Each named move below is a turn or a mirror, shown by a few rows before and after it. Which moves, in which order, take the first row of each later pair to the second? The first pair is answered.
move gor:
[ -3 -16  -3   7   2  -4  23  15  15 -18   7  11  -2  -5 -12] -> [ -7  -8  -2  14   1  -6  14  12  13 -20   8  13 -14  -6 -15]
[  0 -11  10 -14   6  -2  -3  10   8   8  -3  -9   2   8   2] -> [ -3  -1  12  -5   5  -3 -12   9   6   5  -3  -9 -10   6   1]
[  7 -11   0  -5  -6  -2   9  -5  -2  12 -12 -19  10   7 -10] -> [  2   6   4   8  -6  -7 -10  -5  -5   7 -11 -19 -14   4 -15]
[ -5   8  -1   2  15  -7  16 -21 -20  15   6   5  31 -22   3] -> [-13  26   4  14  16 -11  -4 -23 -23  10   5   3   8 -27  -1]
move pel:
[  9  15   1  -6   7   2 -14  -8   5 -11 -11   5   0   7  29] -> [  3 -10  -1 -25 -11   5 -19  -6  -8   9 -14 -14   1   8   1]
[  0  -7   3 -20 -13  12  -5   0   2  -5   8   4   1  12  -5] -> [  1   2   4 -10  -4  11  -5  -2   9 -14   9  15   2  11   9]
[  0   3  -6  19   9   1  17  14   1 -10  15  11   3 -17  -5] -> [ -2 -11  -6   6  -3   3  17  12  -9   1  14  -3   5 -15 -25]
move ginup:
[-28  -7   1 -13 -15  10 -26   4 -16   3  25  10 -17  -4 -13] -> [ -6  13   4 -23  -6  -1 -30 -19 -17  16   7   0  22  -4  13]
[ -4  23   3  10 -12  15  -2 -11  -6   8  18   0   6 -18  -9] -> [ -6  22   4  13 -11  14  -2 -11  -5   7  21   1   4 -17 -11]
[  3  10   5  20  -2  18  18 -15   2   2  12  18  -3   7   3] -> [  7  14   5  19   1  16  17 -16   2   4   9  15   2   6   5]
[  6  15   1  12   3  -4   9  -1  -6  -7  -9   5 -11 -21   6] -> [  3  11   1  16   2  -3   8  -1  -8  -8  -9   4 -15 -19   5]
move bopo:
[ 16  10   2  20  12  -8  20   1   6   5   1 -28  -2 -10 -22] -> [ 15  15   5  22  12  -7  19  -2   2   6   4 -25   0 -14 -22]
[  0  30   4  27   6  -4 -11  -8  -4  -5   3   7  -5 -17   9] -> [ 17  -6   1  14   7  -1  11  11  18 -10 -28  -4 -22  10   4]
[ 26   0 -17 -24   2   6 -10  -8  18  -8 -15  22  -4  28  34] -> [ 15  25 -15 -15   4   5 -24 -20   2  -6   6  28   7   8  34]
[ 12   5   1  16   7 -12  18  -5  -4  16 -17 -26  15 -15 -12] -> [ 11   8   2  15   7 -14  19  -6  -5  16 -15 -26  15 -16 -12]
move Nuko:
[ 11  18  -1  14  16  -3  -6 -11 -14   0 -13 -15   2 -19   1] -> [  6   0  -5  21  17   7  21   7  -5  -7   3   0  -2 -23  -7]
[ 16  32  11  39   6 -13   4 -13  -8  -3   5   5  21  -9  17] -> [  1   7   5  40   4   1  22  10   1 -19  25  27   2  -6   9]
[ 16 -30   6 -26 -19  -4  -2   7   8   5 -14 -20  -9  19 -20] -> [ 23 -20   8 -22 -16 -10   2  -3   3  16 -22 -32   7  12 -16]
Pairs:
Between the rows of a pair lie two moves.
[ -4 -26  -4 -11 -12   8   0  12  10  -9   9  15  -9  16  -6] -> [ 13  -1   1 -11   3   1  -5  -6  13  -7  -4  15  17  13  25] -> pel ginup
[ -2  15   4  -3   4   1 -30 -11  -8   4  -8  -1 -10  -3  10] -> [ 11 -14  -2 -16   3   5  -7  -1   7   7 -24 -10  -3  14   9] -> bopo gor
[13 -5 -5  2  7  0 15 -7 13  2 -2 -8 20  0 16] -> [  0  14  -2  22   5  -1  -9  -1  10 -11  -2  -6 -21  -4   7] -> gor ginup
[ 11 -14  -3 -37  -7  -2  -8   2   9   0  -7 -24 -25  30   2] -> [ 18  22   5 -11   6 -17 -16 -10   2   7 -17 -36 -20  10   3] -> Nuko gor
[13 -6 -5 -8  7 -3 18  5 -1  5  4 -7 23  6  4] -> [ -8   6  -6  -6   1   4   1   4 -10  -4  29  13  12  -1   2] -> Nuko bopo
[ -8   4  -3  33  11   4  23  24  12 -26  14  21 -27  -9   8] -> [ -6  15   4  11  -1   1 -22  13   7 -26  -5   8 -50  16  13] -> Nuko bopo
[  4  -3   3   5  16  -2   0  10  18 -25  -7   5 -11   4   9] -> [-12 -14   1 -14  -6  -1 -12   2 -10  -1   5 -14  -2  -5 -24] -> bopo pel
[  0   5   6  16  -6 -16   4  14  -1  10  -3  -9 -11 -20 -23] -> [ -3   6   8  11 -11 -17 -11  13  -2   7  -5  -9 -20 -13 -22] -> Nuko Nuko
[  2 -33   1   5  -3   6  37  22  15  -9  -5 -17 -16  -2 -12] -> [-13  25   6  16  -1   0   8 -12 -16   0  22  -6  21 -38   2] -> bopo ginup
[ -7  18  -5 -12  -5  14 -28  -5   1 -18  20  34  12  11  34] -> [-22   4  -6   4  -8  20 -14  14   1 -22  37  39 -17  -1   6] -> Nuko ginup
[ 11 -12  -8 -14  -3  -1   3   5  21   3  -4   5   9   5  14] -> [  1  15  -3  -1  -4  -3 -15  -5   8   1  13  12   7 -10  14] -> bopo gor
[-14 -26  -7  -2  -7  10   8  12   1   0  11   3  -6  -5 -13] -> [  4   7   1  -6   3  -2  -8 -15  -2  10 -11  -9  24  -5  15] -> gor ginup
[-15 -13  -3 -26 -16  10 -24  -3 -16   0  16   1  -4   6 -19] -> [ -1  -5  -4 -17   3  12   1  -3   4 -15  20  28  21   7  21] -> pel gor
[10 -1  5 17  9 -5 19  3  4 -2 -2  3 -2 -8 -4] -> [  6   4   7   3   1  -6 -15  -2   0  -3 -10   0 -21  11  -2] -> Nuko Nuko
[ 14 -22 -21 -12 -10   3  10   3  26  13 -23 -24   2  13 -12] -> [ 17  13 -15  19  11  -3   2   3  39 -11 -21   0 -10  11  16] -> pel gor
[ -7  10  -6 -13 -10  19 -19   4   5 -16  -1  21 -12  18   7] -> [-15  10  -9   0 -14  19 -14  11   1 -12   6  14 -27   7 -12] -> Nuko ginup
[  8  -8  -9  -7   3  -5 -11   6   9   5 -22 -20 -34  24 -24] -> [  9  -5  -9   5   5  -8   3  10   7  10 -20 -25 -27  10 -31] -> Nuko ginup
[  1  -8  -1 -14 -12  -7  -5  -9 -10  13  -5 -19  -1   5 -23] -> [  0  13   0  18  10  -3   1   1   9 -20   7  16 -20   3   3] -> pel ginup
[ -7 -25   0 -22  10  -3 -15   4  28 -19 -14   2 -17  32  14] -> [-18 -28   1  -8   6  -5 -11  15  23 -20  -9  -2 -36  23  -8] -> Nuko ginup
[-14  -2   4 -16 -16  -2 -16 -13 -24  19  10 -13  10 -13 -15] -> [-17   8   6   4 -10  -4 -13  -7 -23  13  13 -11  -1 -25 -19] -> Nuko gor
[  5  10  -1  24   0  14 -13   7 -14 -14   0 -10 -18 -11   8] -> [ 10  -5  -9   6  -3  17  10   1 -17   0  10  -6  22 -16  17] -> gor bopo
[ -7   3   3   1  -2   5  -4   2   0 -11   8  13  -8  -3  16] -> [ -1  -4   0 -16  -9   3  -9  -7 -10   6   1  -4  11   1   8] -> pel ginup
[ -2  18   2   0  11   3   0 -12  -2  -2  11  12  26  -1  15] -> [-12  14  -1   8   8   7  -1  -1   3 -13  21  22   4   1   9] -> Nuko gor
[ -6  15  -2  10 -20  -3 -23  -1 -16  12  -5 -12  -3 -12 -14] -> [ -6  26  -2  25 -10  -2 -21   4  -6  -3   0   3 -12 -13  -1] -> pel ginup
[ -8   5  11  -1 -13  -8 -20 -14 -18   8   1 -18  -1  12 -11] -> [  8  -1  13   8   1  -8  -5  -1   9 -10 -17 -10 -12  28  10] -> pel bopo
[ -6  -6   3   1  -7   3   3   7  -1   0   3   3  -7  -3 -15] -> [ 3  6  6  1 -5 -3 -4 -5 -5  8 -7 -8  5 -6 -9] -> Nuko Nuko
[-13  22  -3  26   5   5   3   0   6 -22  14  13 -18 -17   6] -> [  7  15  -7   7  11   0  23 -12   8  -8   4   6  28 -15  25] -> ginup gor
[-16  22  10   9  -5 -10 -33  -6 -13 -16  16  18 -25   5   7] -> [  8  10   3  -4   4 -12  11 -18 -14  12   4   6  47  -7  21] -> Nuko gor
[  1  -3   4  -3  -5  10  10   1   3   6  19   8  15   1 -12] -> [ -2   9   6   9  -6   8  -7   2   5  -1  14   7 -13   1 -17] -> bopo gor
[  1  14 -12  16  21  -7  25   7   9  -2  21  20  24 -10  19] -> [-14  21  -6  21  14  -5  -5  14   9 -16  25  29 -15  -1  12] -> gor Nuko
[  0  20 -17 -14   2 -15 -20 -25  -2  18 -20  -6  15  21  12] -> [-19 -13 -21  -7  -6  -3 -10   6   5   3  -6   3 -37  26 -17] -> bopo ginup
[-14 -11  12  -1  -4  -2  -7  -7  -1 -19  -3   6 -25  16  -5] -> [ -2 -15  12 -18  -6  -4  -3 -18  -4  -6 -12  -4   3  23   5] -> gor Nuko
[ 22  -3   6  14   9 -15  18   5   8  16 -38 -35  -1 -10 -13] -> [  7  28  12  26   8 -18  -4  -7  -9  17 -16 -26  -1 -28 -12] -> gor bopo
[ 14 -20 -17 -20 -18  11  -1  10   0 -10 -17  -7  20  35  -2] -> [ 19 -17 -18 -11 -13   9  15   8  -1  -5 -17  -9  34  25   3] -> Nuko Nuko
[-16  12  -9  -1 -21  -2 -10  15 -21  -4  15  -7 -12  -7 -28] -> [ 16  -1  -9 -19 -13 -10   2  10  -6   5 -25 -25   8  17  -6] -> ginup bopo
[  4 -23  -9 -12   4   0   9   9   6  -6   2   9   7   2 -12] -> [-10  -2  -5 -11  -3   0 -17   0  -8  -9  18  16   5  -6 -11] -> bopo Nuko
[-16 -20 -11  -2 -11   1   3   5 -14  19  -6 -16  -9  -5 -30] -> [-10  27  -4  31  16   2   0   0  -1  -9   6  19  -6 -15  13] -> bopo pel
[ 13 -12   3 -20  -8   0  19   9   9  -2 -11  -3   1  28   6] -> [  5  12  11  -7  -7  -6 -11   5   0  -9 -16  -6 -26  24   3] -> Nuko gor
[-15   3  -5  -6   7   7 -15   2   1 -12  16  23 -11   7   6] -> [ -3  11  -4 -16  13   4 -11  -8  -2  -5   7  20  15   6  20] -> ginup gor
[ 18 -14  -1 -24  -1 -14   4  -1  20  -9 -16 -10   9  27  12] -> [  0  28   6   1   0 -20 -31 -13   2 -17   0  -4 -12   7   8] -> gor bopo
[  0  -3  -4 -16 -12 -10  16  -5  -3   0   4  -1  31 -11  16] -> [-10 -23  -8 -12 -18  -3  20  16   2 -10  12   4   2  -7  -3] -> bopo ginup
[  4 -13  -1 -25 -16  -7  -7  -6 -17  18   3 -16  11   1  -8] -> [  4  -7   1 -15 -16  -9 -17  -1 -11  10  -9 -20 -15   9 -13] -> gor bopo
[ -6  17   6  16   6  -4 -11  -2   1  -4  -9 -12  -9 -11  -7] -> [ -1  -1   3   8  -2  -3  -7   3   4   1 -16 -20 -13  -2 -17] -> pel bopo
[-28 -20   2 -31 -16  17  -4  -9  -2   8  25  20  19  10   2] -> [-19  -8   4 -34 -13  13  -8 -19  -4  15  16  12  31  11  11] -> ginup Nuko
[  0 -15   5  -2 -18  -5 -11   0   0 -12  -2  -1 -32  11 -13] -> [ -7   2   2  -3 -19  -3 -12 -17 -17  -3  27  11   5 -14  -6] -> gor bopo
[-17 -12  -1   1  -6   4   8  -8  -3  -4  12  14  -2  -3  -9] -> [-10 -14   2  -9 -10   0  -6 -11   1  -2  -7   3 -11  14  -7] -> Nuko bopo
[ -4 -18  -8  11  -6  -4  17  -4  10   8  -1   0 -12 -10 -26] -> [  0 -23 -11   6   0   1  25  -3  16   3   1  11   1  -5 -12] -> ginup Nuko
[ 5 14  6  2 12 -4  2 -5  4  5 -4  4 14  1 13] -> [  8   5   5   0  12  -4   7   2  11   2 -15   2   2  10  10] -> gor bopo
[  7   7  23 -21 -10  -1  -7  -9   5   5  -6  16   8  25   9] -> [  8  14  26 -15  -8  -8 -12 -12  -1  12 -12   5   6  19   5] -> ginup Nuko
[-11 -22  -4 -11 -13   6  -4  12   4  -1  18  10 -14   3 -14] -> [10 11  1 -3  6 -3 -4 -6 12 -2  5 18 16  2 29] -> pel ginup
[  5   1  -3  27  -6  -9  -8 -20  -2 -12  -1 -17  18   1   8] -> [ -1 -25  -8  19 -10   1  10  -5   4 -14  10 -11  15   4  -5] -> ginup gor
[  8   5  -3  13  12  -5   4   3   3 -10  -8   6  12   1  12] -> [  0   1  -2   9   5  -3 -15   5   3 -13  -6   8 -12   9   3] -> ginup Nuko
[ -8 -18  -6   7  -9   3  19  19  -4  -7  22   5 -15 -10 -18] -> [-10  -5  -4  15  -3   2  16  17  -3 -11  28  14 -12 -14  -8] -> bopo pel
[  0   4  -1  16   9  -8  23  -1   3   2   2   3  23 -14   6] -> [ -4  17   4  29  10 -12   8   2   6  -7  -4   0 -11 -10   3] -> bopo gor
[ 10  -5 -11 -29  -2  -2 -11 -18  -9  12  -2   7  38   1  16] -> [  7  23  -9  16  13 -11   1 -16 -13   7   4   7  32 -29  10] -> gor Nuko
[ -4  21   6  -3  -2   2 -22 -10   0  -3   2   9  -6  10  11] -> [  9  -5   0 -16  -2   4  -3   0  12  -2 -13   4  -6  24   8] -> bopo gor
